Each path is a new rotation, seen through one point. The rows after it are directions, each followed by how far the rotation turns it, in degrees per step (0 if it stays put).
Each turn is a multiple of 5 degrees from 10 to 175, or 0.
Each row of a path follows its step; steps can be skipped.
Path 1:
step 0: -17, -2, 18, 7, -8, -11, 0, 4, -7, -6, 23, 2, 12, 1, -16, -11, -10, 4, -2, -14, 16, -4, 6, 12, 7, -3, -14, -12, -9, 14, 6, 14, 15, 3, 9, 12, 1, -10, 14, -1, 0, 1
step 1: -1, 1, 0, 5, -5, 0, -6, -3, -13, -8, 1, -12, 13, 19, -9, -4, -3, 2, 3, -23, 4, -21, 15, -7, -14, 7, 14, 11, -3, -10, 28, -3, -12, 13, 9, -12, 4, -6, 5, -5, -1, -5
step 2: -17, 19, -4, -3, 8, -9, -6, 4, 3, -3, -1, -6, 3, -1, -16, -1, -4, 9, -1, -7, -10, 2, 26, 30, -4, -5, -8, 9, -17, 9, 4, 17, 0, 11, -8, -8, -7, 10, 10, 1, -7, 1
step 3: 6, 3, 15, -4, -17, 12, -9, -15, -2, 0, 3, -2, 9, -3, -9, -1, 2, -1, 8, -13, 4, -2, 5, 5, -8, -17, 7, -5, -8, -10, 17, -3, 0, 21, 3, 13, -24, 20, 13, 0, 15, -4
step 4: -2, 10, 10, -9, 3, 1, -7, 9, -6, -15, -2, -2, 13, 6, -2, -4, -18, 21, 9, -13, 16, 0, 14, 8, -12, -5, 13, 1, -13, 19, 1, 11, -8, -20, -3, 18, 6, 6, -4, 1, 8, -4
step 5: -1, 11, -10, 11, 3, -13, 7, -1, -17, 9, 5, -11, 8, 6, -2, 1, 1, -6, -1, -16, 9, -10, 17, 2, 16, -2, 9, 12, -2, -2, 16, -4, 14, 1, 4, 22, -11, 4, 20, 5, 6, -22
step 6: 12, 12, 10, -2, -4, -3, -13, -1, 7, 6, 4, -19, -2, 11, -24, -13, -13, 16, 5, 2, 2, -10, 12, 7, -9, 11, -8, 21, -9, 2, 5, -1, -2, 4, -14, -1, -10, -9, -8, -8, 18, -8
step 7: -3, 2, 2, 0, 9, 7, -21, 6, -20, 2, 18, 4, -8, 4, -18, -5, -3, -3, 1, -18, 3, 4, 0, 8, 18, -6, -6, 0, -4, 3, 19, 17, 8, -2, 8, 4, -10, 21, 3, -18, 6, 1
step 8: 14, -4, -7, -11, -3, 14, -8, -2, 6, 7, 6, -17, 23, 20, 4, -2, -11, 7, 15, -13, 8, -9, 19, 8, -8, -10, -1, 13, 11, -4, -2, 10, -5, 9, 16, 6, 3, 10, -5, -6, 3, -4
Directions:
5, -2, 6, -3, -3, -1, -5, -4, 0, -1, 5, 5, -4, -4, -1, -5, 6, 2, 2, 5, -1, 5, -3, 2, -1, 3, -2, 1, -4, 2, -1, 0, 0, 2, 0, 2, -8, 0, 1, -3, -1, 1 -> 100
Path 2:
step 0: -2, -2, -10, -6, 2, -7, -17, -9, -2, -9, 2, 6, 22, -12, 6, 1, 14, 1, -16, 7, -4, 10, -4, 0, 2, -10, 12, 0, 15, 0, 11, -25, 4, -17, 9, -1, 14, 7, 1, 10, 4, -19
step 1: -14, 1, -3, 0, -9, -10, 1, 0, -8, -9, 3, -2, -5, -7, -4, 7, -17, 9, -34, -5, -12, 0, 8, -1, 6, -5, -9, 1, 0, 5, -2, -14, -8, -1, 8, 12, 11, -4, -22, 16, -15, 2
step 2: 5, 32, 8, -15, 10, 0, -5, 12, 1, 8, 16, 9, -5, -3, -1, 8, 0, 8, -23, -9, 20, -2, -3, 4, -2, -2, 2, 9, 6, -11, -1, 2, 0, -8, -9, 14, 1, 11, -15, 4, -3, -1
step 3: 4, 10, 16, -1, 0, 8, -18, -5, 6, -2, 7, -2, 10, 4, -3, -8, 12, 22, -10, 5, 7, 10, 9, -5, -2, 17, 24, 18, 8, 10, -6, -6, -1, -7, 3, -6, 15, -13, -12, 6, 3, 6
step 4: -1, -3, 19, -6, -13, 1, 2, -5, 14, -15, -4, -9, 6, -1, -14, -6, 0, 3, -21, 7, -2, 20, -3, 3, -3, 17, 5, -21, 7, -16, 8, -8, -4, 5, -5, 20, 5, -4, -5, 5, -8, 8
step 5: 20, 17, 7, 9, -3, -5, 5, -4, -4, -22, -11, -17, -3, -4, 0, 5, -9, 7, -15, -8, 16, -9, -6, 19, 13, 4, 11, 2, 1, -10, 0, 6, 17, 11, -2, 8, 14, 8, 0, 4, 0, -3
step 6: -7, 11, 10, 4, -6, -10, 3, -14, 21, -3, 4, -1, -10, 4, 3, -4, 14, 5, 16, -16, 6, 13, 8, 15, 2, -5, 11, 14, 6, -3, -18, -19, 16, 11, -4, 2, 11, 7, -7, 6, -5, 6
step 7: -6, -23, 5, -2, -3, 12, 5, 3, 3, -10, 10, 13, 11, -12, -2, -10, -4, 11, -6, -1, 1, 25, -16, 13, 8, -5, 8, 1, 15, -14, -10, -12, 4, 13, -1, -5, 13, 11, -3, 0, 11, -4
step 8: 9, 6, -4, -11, 1, 1, 5, 4, -1, -21, -7, 5, 2, -8, 9, -1, -24, 4, -10, 7, -16, 17, 4, 18, 4, -10, -8, 16, -4, -2, 2, -9, 21, -8, 10, 13, 15, -12, 5, 1, 2, 4
Directions:
3, -3, 8, 1, 0, -3, 2, -1, 6, -4, -3, -6, -3, 4, 3, 2, 0, 0, 3, -2, 1, -5, -1, -1, -4, 4, 2, -2, 6, -4, -1, 0, -2, 5, 3, -1, 0, -2, 1, -5, 3, -3 -> 45
-1, -2, 0, 5, 6, -2, -3, 0, -1, -4, -1, -1, 3, 4, -1, -3, -2, -3, -4, 4, -6, 5, 1, -2, 5, 2, -1, -2, 2, -6, -1, -1, 2, -4, -4, 1, -3, -6, 3, 1, 2, -4 -> 95
Path 3:
step 0: -17, 3, -6, 0, -6, 11, -22, 2, -3, 17, -11, 16, 11, 11, 2, 4, -13, 3, -5, 9, -3, 12, -11, 10, -6, -4, 8, 7, 5, 2, 9, -10, 15, -7, 5, 9, 10, 4, 10, 4, -3, 16
step 1: 14, 7, 0, 2, -15, 18, -2, 18, -8, -8, 1, 8, 1, 11, -5, 2, 11, -13, -4, 18, 9, 11, 7, -6, 5, 2, 1, 8, 11, -4, 10, -12, -7, 14, 5, 17, 15, -8, 6, -7, 14, 2
step 2: 5, 1, -11, 8, -7, -1, -2, 17, 1, -11, 6, -4, -2, 16, 1, 13, -17, 3, -1, -11, 3, -2, 10, -15, -12, 1, -5, -7, -3, 5, 4, -11, -5, 15, 3, -11, 15, 11, 22, -2, -12, -14
step 3: 1, -9, 1, 1, -6, 7, -12, 4, -5, 9, 14, -12, 3, -5, -9, 6, -4, 13, 6, -20, 5, -1, 3, -6, 7, -6, -27, 8, 1, -14, -15, -21, 12, 0, -4, 4, -1, -11, 8, -5, -8, 2
step 4: -6, 0, -15, -21, -6, 8, 7, 17, -4, 14, 4, 2, -12, -8, 6, 3, 15, 4, 0, -9, 7, -2, 6, -11, 3, 0, 10, -1, -20, -14, -13, -8, 1, 2, -14, 10, 7, 5, -13, 12, -9, 1
step 5: -3, 6, -8, 2, 2, 11, 5, 20, -4, 5, 1, 1, 0, -4, 13, -17, -9, -2, 2, -8, 4, 0, -12, 12, 1, -13, 9, -9, 22, 5, -9, -3, 8, -9, 2, 14, 0, 12, -8, 9, -20, -14
step 6: -14, 11, -1, 2, -8, 5, 11, 3, -15, 0, -1, 18, -12, -2, -3, 0, -8, -3, 0, 20, 6, 1, -16, 6, 13, -1, -16, 11, 7, -7, 4, -14, 3, 10, 9, -7, -8, -6, -5, 15, 2, -20
step 7: -11, 10, -24, 12, -8, -4, -15, -8, -13, 12, -11, 5, 11, 9, 15, 15, -6, -3, 5, -1, 0, 8, -17, -7, -13, 13, -3, 6, -6, 1, 0, 2, -5, 7, 1, 9, 9, -5, -1, 6, 7, -15
step 8: 19, -13, -8, -3, -4, 8, -30, 3, 4, 7, -2, -11, 1, 18, -4, 10, -11, -12, -18, 19, -1, 10, 1, -3, -1, -1, -5, 9, 10, 1, -2, -12, 6, 4, -5, 14, -2, 1, -8, 0, -3, 0
Directions:
-2, -1, 3, 1, 1, 0, 0, 0, 4, 7, 2, -3, -3, 4, -6, -2, -6, 1, -6, 1, 0, 4, -1, 3, -2, -3, -6, 0, 5, 1, 2, 1, 5, -4, 1, 2, -5, 0, 3, -3, -5, 2 -> 135
7, -6, 2, 2, 6, 5, -6, -1, -4, -3, -2, 1, 2, -1, 3, 2, -4, 0, 1, -3, 2, 1, 0, 4, 4, -2, -1, -1, 6, -4, -2, -3, 0, -6, 4, -2, -1, -3, -1, 4, 1, 4 -> 145
-2, 0, -1, -3, 1, 0, -3, 3, -2, -1, 0, 2, -2, 3, -1, -9, 3, -5, 2, 4, 1, -1, 4, 5, -4, -2, 3, -7, -2, 3, 0, -6, 3, -3, 1, 0, 3, -4, -3, -2, -1, 4 -> 85
0, -8, 4, 2, -1, 1, 2, 0, 6, -1, 5, 0, -1, -1, 5, -5, -6, -5, 3, -4, -2, 2, 1, -9, 1, 1, -1, -1, -4, -3, -2, -1, 2, 3, 0, 0, 2, -2, -3, -2, -2, 2 -> 55
-6, -1, -1, -2, 0, -6, 3, -5, -4, 1, -1, 2, 1, -4, 0, 3, 0, -10, -3, -3, -1, 0, 1, 0, 4, -4, -3, -3, 3, 1, 1, 0, -1, -2, 1, 4, 0, 1, -5, 5, -2, -3 -> 45
